128 stands for zero in the data rows.
Here are some points, each followed by its number:
[126 120 138 115 106 156 123 128 138  97 127 138 132 136 140 124 144 118 131 108 112 106 146 122 144  96 146 122 101 119 115 111] 0
[139 120 170 122 181 105 104 165 105 145  98 119 105 167 125  90 140 129 147 115 121 149  79  94  96  94 195 102 146 133 140 168] 1
[110 117 147 185  72 166 145 129 184  80 148  99 140  76 135 176 116 163 126 140 154 110 136 145 155 137 116 151 102 146 114 100] 2
[122 102  29  90 233 104  65 118  71 212  76 141  70 255 149   0 157  90  46  86  15 165 114 114 121 113 151 109 151  94 163 134] 3
[ 42 118 152 170  54 164 152  93 211 111 186  92 102 131 172 190 173 129 143 117 100 125 174 120 131  88 145 161  62 200 133 115] 4
[109 117 125 121 144 114 132 122 126 158 128 121  92 174 135  91 157 105 116 103  89 141 129 117 120  87 175 128 111 149 148 146] 5
[109 120 123 157 109 148 137 113 151 141 139 113 106 152 127 149 141 133  99 127 106 131 140 124 139 136 111 144 110 153 146 121] 6
[ 57 123 165 183  69 124 193 101 215 122 172  54  77 147 143 197 173 123 119 111 108 139 142 126 139 106 149 168  73 215 158 127] 7
[205 156 100  94 120 149  86 116  93 154 137 197 194  63  95 169  84 136 168 188 128  46 210 154 126 192   0 125 171  69  92 109] 8
[ 84 135 113 156  86 128 161 101 160 139 163  91 118 102 129 143 122 136 138 151 133 144 134 164 147 114 126 159 116 148 120 104] 9
[134 165 139 115 139 105 133 130 112 152 132 143 125 127 116 130 143 101 143 139 113 130 140  99 106 125 137 125 147 132 148 149] 10
[145 118 127 110 153  97 130 142 111 127 128 117 136 135 115  98 106 122 156 136 149 144 111 129 122  98 156 114 165 108 120 144] 11
[100 127 140 171  77 109 234 109 160  59 139  87 159  49 108 188 113 107 144 134 212 167 120 174 150 109 143 147 122 173 118 127] 12
[146 152 119 110 138 123  96 131 131 161 143 147 142 112 106 143  85 165 160 168 139  92 140 123 106 160  82 132 158  98 135 121] 13
[120 106  93 156 104 135 173 117 102  84 126 122 163  88 107 109 114 137  93 113 233 173  84 156 159 136 150 113 125 133 144 133] 14
[114 152 179 141  89 127 163 134 143 117 146 118 130  82 145 180 139 125 172 132 149 128 110 124 132 118 153 138 107 153 103 120] 15
[115 147 107 148 112 145  86 111 129 179 154 134 123 140 130 145 131 152 129 175 106 109 133 123 130 162  66 136 136 108 117  96] 16
[151 108 118 100 160  97 149 147  67 102  97 127 161 116 103  72  91 134 120 114 190 180  65 142 128 105 186 106 166  98 113 163] 17
[159 146  98 125 144 109  95 138 108 154 134 154 150 105 115  94  84 153 140 154 158 113 117 137 124 151 103 112 162  84 117 116] 18
[127  99 132 150 135 119 156 137 125 106 120 112 127 129 122 102 113 135 104 125 166 159  94 130 143 115 168 125 131 145 140 141] 19
[107 125 109 101 152  88 131 120 117 170 139  90  97 180 120  79 128 118 136 124 106 153 116 123 113  89 168 135 151 123 141 151] 20
[162 111  94 143 160 124 105 143  82 138 111 123 123 156 109  69 121 143  78 109 144 139  95 141 143 146 140 118 160 102 129 131] 21
[158 164 174 143 120 109 156 168 101 118 126 126 150  56 108 122 106 139 167 148 195 139  73 128 125 130 181 120 143 121 112 137] 22
[ 86 118 135 136  88 139 116 117 158 159 173  86 105 111 140 131 126 164 156 151 119 130 136 140 123  83 148 151 114 148 122 120] 23
[  6  99 131 191   4 205 176  50 255  76 194 104 107 111 175 255 190 148 105 118  85  90 239 131 173 119  65 196   1 230 145  75] 24
[174 138 115 117 167 113 105 152  55 147 102 154 145 128 108  59 115 116 112 128 151 150  93 126 120 123 153  93 170  91 119 153] 25
[162 145 131 112 123 170  74 141 120 113 108 177 134 118 137 132 150 136 110 131 112  95 150 117 132 167  94 104 107 103 128 104] 26
[142 147  94 104 124 130  96 112 129 150 159 162 155  96 118 149  88 154 156 170 125  87 165 145 122 134  55 142 165  88 107 109] 27
[128 149 155 116 115 154  90 124 186 148 138 145 112 112 144 201 144 141 167 171  59  59 207 117 106 152  47 149 108 132 122  99] 28
[119 147 141  78 175  72 152 125 106 154 119 118 121 157 123 108 123  95 178 154 110 167 109 124  87  72 161 123 176 117 122 156] 29
[ 49 135 117 144  38 133 187  64 214 131 202 105 135  80 144 194 139 119 163 164 110 112 222 158 145  94  90 178  80 170 123  91] 30
[219 124 129  60 255  90  59 199  12 159  41 170 114 214 111   0 118 113 105  86 115 153  44  89  86 107 212  49 187  56 148 185] 31
[148 117 117 126 151 101 134 148 107 123 112 113 133 125 114  96 103 144 124 133 181 158  81 140 122 128 149 109 154 104 134 135] 32
[129 159 137 125 138 119 119 117 146 149 120 154 112 133 134 169 147 109 132 136  63  87 195 104 119 157  84 147 122 141 136 113] 33
[169 141  63  63 196 104  75 128  30 202  89 168 127 192  96  13 117  98 100 115  80 141 132 120 108 121 136  97 174  66 154 151] 34
[ 82 148 167 146   9 172 191  77 237  90 192 119 173  10 150 255 133 135 197 157 132  65 241 169 146 153  29 182  59 176  95  76] 35
[ 86 127  96 158  84 153 140  87 179 131 150 121 112 137 150 168 165 109  92 125  62 100 203 138 162 152  72 172  88 157 129  87] 36
[202 156 104  57 226  75  41 161  16 207 100 175 129 162 100  34  99 112 153 157 104 123 113  96  77 112 144  84 230  54 130 172] 37
[209 161 135 111 227  77  63 186  35 189  82 142 112 155  92  62 105 131 120 164 120 143  55 111  89 158 142  97 221  67 115 162] 38
[152 133 114 114 217  65 135 149  94 157  78 127  99 180 107  69 113 102 114 121  92 159  98 115 114 124 163 122 178 116 141 151] 39
[116 149 157 139 127 112 159 137 137 128 133 109 133  99 113 138 110 139 162 144 165 154  84 135 117 121 148 136 128 139 125 142] 40
Which two points above are nearest to each new point by angle? Their numbers follow each, nearest first.
[136 109 116 121 143 143 110 133 130 112 109 146 140 150 131 112 121 129 111 119 111 113 135 124 135 123 120 117 121 105 119 118] 26 3
[ 90  97 112 155  93 162 123 102 167 117 146 126 121 151 145 151 147 134 107 117 114 119 164 131 147 116 110 132  85 153 137 110] 24 36
[ 97 111 176 180  61 152 184 121 188  83 159  95 110  92 138 226 144 158 115 128 220 139 114 125 155 150 144 134  75 197 165 127] 2 12
[ 78 129 121 170  60 168 131  92 198 142 178 108 113 106 149 184 147 151 126 143  85  86 189 140 149 124  81 178  81 167 122  89] 24 36
[138 121  93 125  89 172 113 102 131 111 132 174 170  97 124 146 116 142 101 121 127  93 181 150 146 162  58 132  99 115 123 103] 8 26
[135 154  91 108 136 139  75 124 107 185 143 143 124 144 110  82 128 145 121 150  87 119 128 128 107 143 103 134 145  87 138 128] 34 37
[180 134 135 123 205 128  56 167  71 175  86 162  91 200 126  68 151 134  80  97  95 118  98  67 114 160 147  94 148 115 169 163] 31 3
[110 149 101 134 104 128 148  95 146 136 148 134 127 112 117 168 143 114 122 146 114 118 178 136 144 154  81 153 117 137 143 104] 36 30
[154 108  90 132 190 137  43 143 111 151  94 149  88 213 146  87 142 138  68 117  54  97 140 100 133 157 102 113 154  94 138 101] 3 34
[141 142 126 112  95 152 126 114 138 103 132 164 172  68 125 182 108 136 151 159 137  81 186 143 134 162  58 137 121 110  94 100] 8 35
[184 106  96 107 203 117  87 166  66 116  84 149 119 168 124  41 110 132  83 113 136 140  87 110 138 126 170  90 178  80 129 145] 31 25
[ 68 108 112 177 105 128 165 106 145 131 141  68  93 159 133 106 166 118  90 102 129 180 110 131 149 108 175 144  97 176 145 123] 7 6
[143 149 116 107 130 112 152 112 109 128 118 171 167 125 112 151  98 131 140 131 153 112 144 112 127 168  90 125 137 112 143 141] 8 13
[184 140 153 147 133 153 108 159 113 125 122 155 155  87 107 142 100 154 127 134 163  91 120 133 124 178  89 111 134 110 121 132] 8 13
[154 113 111  94 212  97  95 160  60 166  90 117  92 209 113  15 120 123  94 100 120 183  45 120 103 107 199  92 174  96 143 171] 31 39
[164 158 136  81 172  96  88 149  78 179 114 136 142 138 118  90 104 111 160 143  89 122 127 128  85 115 127 121 173  85  98 154] 37 38
[133 136 158 120 149 104 121 140 148 131 115 133 117 155 140 141 125 124 146 115  78  99 155 105 111 129 131 141 134 133 135 138] 33 28
[161 142 103  75 163  99  99 136  75 158 114 148 146 130 109  72 116 115 140 147 137 139 120 136 110 123 131  98 173  76 126 137] 37 25
[126 129 146 129  80 153 139 114 176  81 141 156 159  82 132 206 112 158 145 135 158  82 179 127 150 160  82 143  92 137 124 102] 35 2
[ 77 146 250 202  72  95 225 154 146 135 170  37  82  81 124 180 151 137 194 125 214 197  19 118 112  77 255 144  99 223 145 168] 40 15
[166  94 127 122 188 134  94 167  84 123  76 135 107 182 121  69 142 135  68  82 143 158  55 112 115 154 163  88 128 113 151 158] 31 21
[150 109 103 135 174 144 107 137 129 118  70 153 127 179 135  99 130 127  70 101  92 118 132 113 136 187  91 113 113 121 144 121] 3 26
[ 67 125 136 138  68 125 196  90 162  91 164 105 144  87 133 168 132 119 164 115 170 152 136 139 144  87 159 151  92 180 123 123] 12 9
[ 65  82 114 177  91 151 177 105 167  85 139  75  86 152 148 142 185 131  62  80 153 171  97 131 171 134 168 145  72 192 168 124] 7 6
[106 156 141 125 113 129 125 113 153 153 155 149 125 125 149 170 127 138 174 155 115 100 146 108 113 130 108 138 122 137 127 111] 28 35
[140 127  79  98 118 114 140 109 101 130 148 144 179  78  93 104  78 136 144 147 178 137 132 169 134 114 112 131 158  87 108 126] 18 27
[123 112 117 119 154 117 111 122 133 103 114 139 114 168 145 128 152 118  89 104  90 119 153 103 131 134 121 129 130 135 142 130] 3 5
[131 137 136 144  90 125 154 122 148  85 145 132 156  78 130 168 122 131 133 128 157 103 158 133 151 155  98 141 121 128 122 108] 35 2
[101 122 118 154 119 152  97 120 150 148 143 123  97 147 157 111 161 126 111 119  51 104 161 111 149 110 129 143 113 142 121 104] 36 6
[115 140 120  97 103 125 157 105 144  83 133 146 188  65 140 176 101  96 184 148 125 115 183 158 130 120  78 144 135 106  73 107] 35 27
[158 112 144  94 138 101 166 151  87  75 108 114 156  98 112  98 113 111 143 105 199 171  75 155 127  98 192 100 163 102 103 151] 17 32
[193 120 105 124 170 142  86 146 101 104  94 172 124 155 106 142 125 144  75 126 142  98 130 105 135 201  73 107 157  97 156 124] 26 21
[ 35  96 102 207  23 189 132  66 251 103 193  87  94 144 167 239 173 178  87 128  91  75 220 122 177 168  50 197  47 185 161  63] 24 36
[185 136 157  77 163 122  84 158  74 147 115 180 149 112 120 107 109 124 185 157 140  98 134 100  99 107 140  86 170  92 115 152] 37 38
[118 144 119 122 144 155  88 119 151 147 119 156 103 167 156 133 160 118 106 124  33  82 184 106 129 150  86 139 104 123 122 103] 33 28
[120 163 121 134 102 128 140 108 139 135 147 142 147  88 116 170 128 133 153 157 150 119 143 145 131 164  69 135 123 128 113 104] 35 8
[107 119  85 129 115 138  93 103 131 167 152 135 101 167 137  98 159 118  93 131  84 124 157 123 137 131 110 131 111 120 156 108] 3 36
[170 138 132 123 145 132 106 152  94 120 107 138 137 120 120 125 132 129 117 145 147 127 100 130 116 175 106 105 159  94 122 121] 38 18
[138 146 166 139 107 156 120 143 143 114 139 135 116 117 146 143 171 116 124 131 124 114 137 117 128 149 131 110  97 139 136 123] 26 4
[159 152 114  85 153 106  74 143  92 179 127 127 141 124 121  84 110 130 148 148  98 123 123 143  96 132 110 127 161  69 106 134] 37 38
[110 102  64 131 128 141 115 114 132 113 122 133 137 143 134  67 121 120  91 109 109 137 143 154 157 101 135 123 123 114 114 105] 3 21
[143 112 115 119 135 161 107 134 122  97 109 149 144 139 132 119 128 134 104 107 138 122 128 126 134 139 112 108 123 114 132 129] 26 21
[113 148 164 145  82 136 154 113 179  93 147 122 141  72 125 221 131 133 159 157 131  86 191 128 139 147  83 153 111 157 119 106] 35 30
[ 95 143 148 125 109 127 152 110 169 166 150 115 124 119 130 183 126 130 184 155 123 128 129 131 109 118  99 148 104 151 125 125] 30 35
[117 142 141 119  64 151 146 106 163 118 157 148 168  71 123 186 106 129 171 148 105  84 194 144 133 126  77 159 105 123 103 111] 35 30
[107 136 125 125  83 130 162 110 125 106 152 107 158  94 125 137 117 116 149 124 144 154 127 163 132  97 150 144 125 121  94 129] 12 9
[102 138 164 112 133 117 116 132 138 147 130 116 117 144 140 147 121 141 177 129 115 134 112 113  87  92 152 139 119 130 126 142] 29 1
[104 119 104 125 114 137 106 104 148 130 145 128 121 144 139 139 133 138 118 125  92 111 166 126 129 121 104 149 126 129 129 116] 36 24
[104 112 114 127 111 131 148 107 184  93 140 144 144  93 126 176  91 149 141 146 155 106 165 133 147 133  89 136 112 137 130  98] 35 2
[113 156 146 124 117 113 175 113 158 109 142 151 154  90 114 193 123 123 166 155 145 119 161 121 121 135  97 146 127 143 129 127] 35 30
[155 104 190 143 151  97 194 176  63 107  89  59 114 120 101  86 115 136 111  93 236 229   0 137 126 120 255 108 144 164 138 197] 19 17
[156 140 109  82 173 127  82 134  72 160  97 162 135 163 120  74 138 116 114 127  92 133 134 119  97 143 111 105 152  97 135 152] 34 37
[ 86 126 130 177  94 131 183 112 167 105 148  79 102 117 135 178 155 136 105 128 149 154 107 148 151 148 135 158 105 163 128 105] 7 9
[113 111  82 121 166 125 110 105 116 169 108 122  92 205 113 111 143 123  69 109  68 142 129 113 128 153 100 146 128 133 158 136] 3 34
[124 131  74 134 153 139  71 114 130 207 125 126  72 211 124  87 160 139  65 131  39 117 134 110 130 167  94 145 126 119 171 119] 3 34
[172 165 156 105 131 102 137 138 101 162 129 155 158  86  94 156 101 110 181 178 127  91 155 122 112 136 104 130 165  93 102 132] 8 13
[137 109 106  99 180 116  85 144  75 137 109 143 123 162 122  40 130 117 127 102 112 150 108 105 105  74 188 102 158 107 136 163] 31 34
[117 127 116 132  93 138 156 114 146  85 149 115 153  71 122 140 116 125 134 135 170 138 132 168 151 118 118 133 128 125 114 103] 12 2
[143 142 141 102 117 119 135 132  94 147 135 117 159  72 113 116 103 120 182 165 155 144 133 162 112  98 135 120 154 109  93 137] 22 11
[157  99  69 101 173 146  54 126  89 153  98 162 137 189 123  70 118 139  83 114  79  94 149 118 129 136  86 117 148  80 138 127] 34 3
